In the data rows, the value 50 means zero.
Here are some numbered points:
<59 60 56 78 64 64 63 59 63 61 69 73 64 58 68 65 70 68 69 60 61 60 62 71
 57 75 55 93 68 58 69 66 60 71 62 62 72 70 62 62 64 64 64 58 65 69 66 61> 0
<67 69 60 70 72 62 65 59 65 65 66 69 72 61 62 63 66 67 68 60 67 55 71 67
 70 67 56 71 73 54 63 61 64 65 59 60 72 62 85 65 62 61 68 65 63 61 59 66> 1
<63 55 55 55 59 61 60 76 58 60 56 69 60 57 76 69 61 74 72 86 59 70 62 72
 60 67 72 61 57 56 55 70 61 66 83 70 68 67 58 77 62 66 59 64 70 84 58 60> 2
<74 84 68 64 85 73 81 58 61 76 61 57 86 67 57 58 72 59 65 53 81 62 84 58
 65 57 70 55 59 66 60 60 86 58 56 57 55 58 62 62 55 56 74 56 56 56 55 82> 3
<79 74 59 65 73 62 79 64 58 70 66 59 71 76 58 60 69 57 64 54 69 56 73 57
 57 57 66 57 56 69 73 57 72 59 56 64 57 56 62 66 55 57 73 99 59 60 73 76> 4
<73 74 70 69 68 70 65 63 57 71 95 59 69 90 58 58 69 57 55 56 67 64 70 59
 64 56 58 58 59 61 77 59 70 59 65 59 59 55 78 54 60 61 70 73 57 66 66 67> 5
<68 71 83 56 63 64 60 70 64 64 75 60 63 89 61 63 61 60 56 63 64 66 63 64
 64 63 58 58 65 57 87 66 65 60 64 69 66 56 74 54 72 60 76 63 58 68 66 60> 6
<70 72 64 59 74 73 62 61 68 70 74 62 77 59 63 62 65 65 59 64 76 59 76 60
 78 59 73 57 61 59 67 65 85 65 63 59 62 62 60 57 58 60 63 65 62 62 57 68> 7
<51 52 68 55 51 51 51 58 85 51 55 90 52 58 75 78 51 75 72 57 51 99 51 82
 52 83 51 75 92 52 52 78 51 80 76 56 73 62 57 67 93 83 51 52 70 64 69 51> 8
<83 68 55 62 73 82 73 59 54 72 68 56 79 62 58 58 79 56 56 59 66 58 75 55
 66 62 82 57 57 53 57 57 65 58 57 59 61 57 99 59 57 59 79 93 62 64 57 63> 9
<64 69 75 75 64 67 68 57 58 68 67 62 67 58 70 59 68 62 64 60 66 58 65 62
 82 59 75 67 57 79 66 62 65 60 63 56 63 62 60 65 66 66 61 59 62 61 86 68> 10
<78 64 79 59 71 71 67 64 71 70 67 57 71 63 58 58 68 59 56 65 72 67 71 59
 73 67 71 56 63 64 61 61 77 56 62 63 63 56 64 56 59 59 72 91 60 57 58 66> 11
<71 63 54 74 76 65 80 74 58 73 73 61 78 55 58 62 64 57 65 57 74 57 74 62
 60 65 60 62 56 62 85 57 68 60 56 63 61 66 70 62 59 59 74 65 61 63 65 75> 12
<74 87 65 68 70 69 80 56 63 72 63 56 69 81 57 56 82 58 58 53 72 56 70 55
 75 54 77 56 59 77 65 56 73 55 55 64 55 56 61 62 58 62 69 79 55 58 65 84> 13
<66 65 56 75 68 64 68 67 56 62 59 62 65 54 64 65 62 67 68 61 67 62 66 70
 61 60 59 74 75 61 71 67 63 70 63 66 65 72 58 67 83 67 63 62 67 59 63 66> 14
<75 61 57 57 69 71 77 65 59 69 57 56 71 65 57 60 65 60 56 71 70 70 70 58
 66 60 84 56 61 59 69 57 74 59 61 68 68 57 83 60 65 59 68 75 67 56 74 66> 15
<73 65 62 70 66 65 60 64 93 63 86 62 67 74 60 60 73 62 56 55 65 80 64 64
 73 69 63 63 63 56 61 63 67 60 59 59 63 56 62 55 58 63 63 79 59 61 69 65> 16
<83 75 65 72 74 67 64 57 63 72 79 60 73 66 58 58 73 57 55 56 72 71 70 60
 83 70 57 58 66 60 64 60 78 59 56 60 59 56 57 54 62 57 83 71 62 57 65 67> 17
<74 78 64 81 73 67 97 56 61 81 62 57 73 61 59 55 71 56 56 58 76 61 73 55
 94 54 85 54 55 65 66 57 68 56 58 54 59 57 54 56 59 57 79 68 58 56 75 72> 18
<67 66 59 92 69 71 75 58 57 74 60 57 71 57 56 57 64 57 61 78 70 53 72 57
 81 57 89 65 56 70 59 56 66 59 58 62 59 62 61 65 62 56 72 77 60 63 71 74> 19
<70 80 60 74 71 84 82 59 52 75 79 56 73 72 56 57 81 56 57 62 77 53 78 56
 68 54 77 58 55 79 76 55 70 56 56 56 57 58 60 60 54 54 71 81 57 58 58 73> 20
<66 86 65 56 85 68 74 66 66 70 61 58 72 64 57 58 74 58 60 59 76 58 76 58
 72 67 75 59 57 69 98 58 78 57 58 59 56 62 54 64 58 55 66 60 56 55 53 82> 21
<60 57 65 52 62 64 59 71 58 62 57 73 59 66 74 72 58 74 65 79 60 82 61 72
 58 70 66 72 67 58 56 72 63 73 69 61 68 74 66 61 60 66 57 56 73 78 60 55> 22
<72 69 58 72 81 66 71 58 55 73 67 59 79 61 57 60 76 60 68 55 79 55 78 58
 59 55 70 64 63 65 91 58 70 61 58 56 61 60 69 64 57 60 76 59 59 58 66 77> 23
<59 64 62 77 65 75 78 61 57 67 65 64 65 60 66 65 67 67 74 68 65 57 68 62
 72 54 76 69 57 72 63 60 63 65 65 58 63 69 63 72 60 61 64 62 72 64 58 64> 24
<80 69 59 82 75 76 68 59 56 73 77 56 75 60 60 56 74 58 57 60 76 61 73 59
 69 56 69 57 60 71 66 61 73 58 59 58 57 58 58 58 68 55 81 72 56 57 66 77> 25
<67 72 65 70 70 65 79 57 60 79 78 56 69 64 63 57 83 57 59 62 75 55 71 57
 69 56 88 59 56 82 74 60 68 57 56 54 56 59 54 62 55 58 67 87 58 58 63 74> 26
<66 60 78 56 62 65 59 73 66 66 61 66 62 67 64 65 58 63 59 72 63 70 63 62
 65 59 68 69 67 64 62 63 67 63 67 66 73 65 74 61 65 62 61 81 69 59 62 61> 27
<59 73 77 73 64 65 65 67 61 62 64 62 69 63 60 67 58 66 62 70 65 63 65 62
 63 61 58 67 66 54 63 59 64 67 76 65 67 63 77 62 65 63 66 66 63 76 68 59> 28
<63 84 71 58 72 80 64 65 58 72 89 60 72 69 60 57 72 58 60 61 79 54 73 57
 73 62 91 63 57 65 73 58 71 57 61 53 56 61 60 56 61 57 66 60 59 55 55 78> 29
<67 60 58 74 64 70 60 70 85 64 62 67 66 61 68 64 66 65 63 67 64 70 64 71
 67 65 68 71 68 69 59 63 66 63 62 67 67 65 56 56 64 61 60 58 62 65 68 61> 30
Which three points above are nearest to each new point, looking only along the 6 directions in which the numbered points spread most? Their numbers follow each, smallest number first.
<57 59 62 63 58 55 56 72 99 56 55 61 57 64 61 69 54 70 68 78 56 65 56 69
 66 69 57 59 95 58 57 63 57 69 70 88 69 68 74 61 67 68 56 56 70 83 61 55> 2 22 27
<72 60 69 66 69 68 71 68 54 74 61 61 71 69 59 62 70 62 58 62 72 61 68 65
 71 69 61 62 64 67 69 62 72 59 61 60 67 63 62 58 67 71 74 59 60 59 61 70> 1 7 12
<69 60 57 73 72 67 67 64 87 66 60 63 68 58 63 60 68 62 60 65 69 71 66 68
 62 72 62 62 69 56 57 74 69 59 57 69 68 61 60 62 66 61 66 61 63 68 69 62> 1 14 30
<76 70 59 67 70 71 70 66 60 72 75 61 75 66 57 57 76 61 55 58 70 61 70 59
 65 63 58 63 62 54 78 59 67 57 60 57 58 54 74 54 68 58 85 71 60 59 84 68> 4 17 25
<50 50 51 50 50 50 50 55 51 50 50 85 50 50 82 99 50 93 99 57 50 58 50 98
 50 70 50 89 59 51 50 99 50 99 69 60 76 97 50 76 66 81 50 50 73 67 58 50> 2 8 22
<72 75 64 70 76 75 73 67 60 74 59 57 77 65 57 61 64 59 61 71 74 63 78 60
 70 57 70 56 63 56 65 58 78 58 60 62 57 57 86 59 59 63 71 58 57 69 52 63> 7 12 15
<69 84 72 76 75 67 67 60 67 73 64 57 73 65 55 60 63 58 59 61 78 59 78 56
 68 59 68 57 57 57 71 54 73 59 72 58 58 54 78 60 57 56 85 74 56 63 56 70> 4 7 25
<69 86 74 74 67 61 74 60 72 65 56 57 71 78 55 57 74 57 60 58 72 63 69 57
 62 55 64 57 59 68 69 60 72 58 59 70 55 58 77 59 57 62 80 69 56 61 77 73> 4 17 25
<69 57 58 58 63 66 67 58 64 67 59 60 63 72 63 62 64 58 59 97 63 75 63 61
 56 59 78 60 63 58 58 62 64 62 72 90 65 61 81 63 58 56 63 84 65 64 66 66> 15 27 28
<68 63 53 69 67 64 80 71 59 69 61 60 67 59 59 61 64 58 65 63 66 59 69 64
 61 62 80 64 61 71 64 59 67 62 58 76 62 63 61 72 58 60 69 79 62 65 70 76> 15 19 24
<80 69 58 60 79 79 68 66 66 73 82 54 76 68 58 59 74 56 55 68 77 64 76 56
 68 61 76 55 54 67 75 58 77 57 61 65 56 56 63 58 55 56 70 61 56 60 55 78> 3 7 29
<76 71 65 71 78 63 67 69 62 75 67 57 75 75 55 57 67 56 54 56 73 68 77 57
 74 56 59 56 57 56 78 58 78 55 63 59 58 56 82 57 59 58 79 63 56 59 74 79> 4 17 25
<51 54 73 58 52 53 54 62 59 52 57 82 52 57 79 76 52 89 94 61 52 64 52 89
 57 68 58 86 59 60 55 71 52 81 72 60 75 81 53 92 94 71 52 53 69 71 56 53> 2 8 22
<55 56 63 58 53 53 55 76 62 54 55 80 53 61 73 76 55 72 74 75 54 63 54 74
 53 79 55 74 70 66 55 73 53 72 76 87 65 65 64 80 63 74 54 54 67 90 73 56> 0 2 22
<71 65 74 60 73 82 67 57 54 78 94 57 72 74 63 57 72 56 55 62 76 58 75 56
 75 61 68 55 60 59 79 56 74 56 55 54 60 57 71 54 58 60 64 85 57 56 65 72> 4 5 13
<73 89 68 72 66 65 69 63 62 69 59 57 66 91 57 61 66 60 62 59 69 61 68 57
 61 55 66 57 56 69 60 62 64 59 64 63 58 57 73 73 53 58 68 99 56 61 63 70> 4 11 15
<58 63 84 55 62 64 60 62 78 62 62 69 64 68 72 68 60 68 69 56 63 74 64 63
 67 74 66 61 63 55 60 69 63 69 78 57 66 68 62 56 62 66 61 66 73 74 57 58> 22 27 30
<57 56 72 54 55 57 55 67 79 56 57 76 56 69 72 76 57 75 64 68 55 84 55 73
 57 65 57 62 79 59 56 71 56 75 73 72 79 75 61 61 65 77 56 60 72 67 63 55> 2 8 22
<78 64 68 61 69 67 67 57 58 68 79 58 70 83 59 59 67 58 58 59 65 69 67 58
 60 64 62 60 56 79 74 56 65 61 61 63 58 58 76 66 58 58 68 95 57 64 66 71> 4 5 11
<59 55 62 60 56 56 60 79 97 57 55 68 56 80 65 67 61 66 66 74 56 74 57 65
 57 59 54 60 78 60 56 71 57 63 78 86 67 65 87 64 68 71 60 58 67 65 63 57> 22 27 28
<61 67 69 66 72 64 78 66 64 73 55 59 75 64 61 66 64 66 70 59 70 63 74 63
 71 59 70 64 59 78 62 63 72 66 61 71 58 65 58 67 64 58 64 57 58 58 56 72> 7 10 24
<54 52 56 52 53 52 52 90 58 54 53 76 53 54 74 76 53 77 67 73 52 71 53 70
 53 60 55 67 74 57 52 73 52 75 70 79 84 66 66 84 93 85 52 63 74 89 63 52> 2 8 22
<64 64 56 59 63 62 70 67 63 62 62 65 63 58 64 66 64 65 80 59 65 61 64 65
 56 67 65 70 63 73 73 72 61 70 64 74 63 62 64 79 59 64 66 67 65 58 68 69> 14 24 28
<74 59 54 56 69 79 75 70 56 71 55 58 69 72 59 61 69 58 61 70 68 59 71 60
 65 61 75 57 59 63 69 58 69 59 72 75 62 61 70 62 56 61 78 72 63 64 69 66> 4 7 15
<78 64 56 76 73 72 62 62 79 76 78 61 75 57 60 59 69 59 57 55 71 66 72 65
 64 66 58 60 66 64 72 65 70 60 59 61 60 60 61 59 61 61 70 55 59 57 62 84> 7 17 25
<64 79 82 60 74 73 71 62 57 74 85 61 74 66 59 58 70 60 60 60 71 54 74 57
 86 69 77 59 55 63 66 57 71 58 66 53 57 70 58 57 60 60 66 63 59 54 56 72> 7 13 29
<70 69 67 56 78 72 66 55 56 76 61 69 71 61 63 64 65 63 58 59 70 63 73 61
 72 63 99 56 57 58 60 56 77 62 83 56 62 65 60 58 62 63 65 67 65 61 60 66> 7 11 15
<68 61 80 64 64 62 57 67 72 60 88 61 64 86 61 65 68 60 56 64 63 63 65 59
 63 64 62 59 61 60 86 62 67 60 63 69 61 60 98 55 67 63 63 62 58 61 56 62> 5 6 28
<85 71 52 60 79 80 67 52 77 79 73 59 82 60 57 55 70 56 56 61 71 64 74 56
 65 74 66 53 77 57 62 55 73 57 56 64 57 57 88 55 65 61 74 69 58 57 59 64> 11 15 17
<59 57 56 72 56 57 58 72 99 57 66 72 57 63 67 66 66 64 63 65 57 64 57 63
 66 67 61 67 64 73 59 69 59 65 74 71 59 71 60 76 62 64 60 56 71 70 79 59> 0 14 30
<64 66 63 75 68 66 73 58 55 67 60 62 66 65 64 64 66 63 68 61 66 57 69 65
 61 64 70 69 65 65 62 62 61 66 58 62 62 61 64 78 60 61 72 81 62 64 67 71> 1 24 28
<64 71 72 60 72 68 82 71 56 68 69 61 72 65 61 67 74 63 66 61 73 59 72 59
 66 63 59 61 56 71 66 60 69 63 59 58 59 57 62 69 56 62 70 75 55 63 64 72> 4 7 25
<66 84 77 66 75 76 65 56 54 71 83 59 77 74 59 58 73 57 58 55 79 55 75 56
 76 62 86 57 55 77 81 56 71 58 59 54 54 61 56 59 59 57 70 66 58 55 52 74> 13 20 29
<58 68 58 82 63 68 68 70 56 63 75 60 68 64 61 59 74 61 66 77 65 54 66 59
 74 56 81 64 57 77 67 57 63 61 57 58 59 63 65 90 65 62 68 65 64 62 56 65> 10 19 24
<61 95 79 68 73 66 80 56 56 73 99 56 71 62 58 57 64 57 60 69 70 55 73 55
 90 59 88 60 55 84 72 54 65 57 53 55 55 60 57 61 55 57 65 72 55 56 53 67> 13 26 29
<61 74 71 74 60 65 65 55 66 61 87 65 59 65 63 61 67 61 64 74 60 60 59 65
 71 58 67 64 58 92 76 65 60 61 58 67 61 62 58 71 61 64 62 67 64 72 59 61> 10 24 28
<64 69 64 79 63 67 69 62 86 64 65 56 62 74 60 58 73 56 58 84 64 65 62 58
 74 57 84 61 59 74 68 65 64 56 57 73 56 58 63 59 56 55 70 67 61 72 60 68> 10 11 26
<68 59 54 75 67 78 72 93 58 68 60 60 64 56 61 58 69 58 66 67 67 58 67 65
 69 66 71 62 60 79 66 60 63 61 65 72 58 63 65 66 57 60 69 64 58 63 58 74> 10 15 24
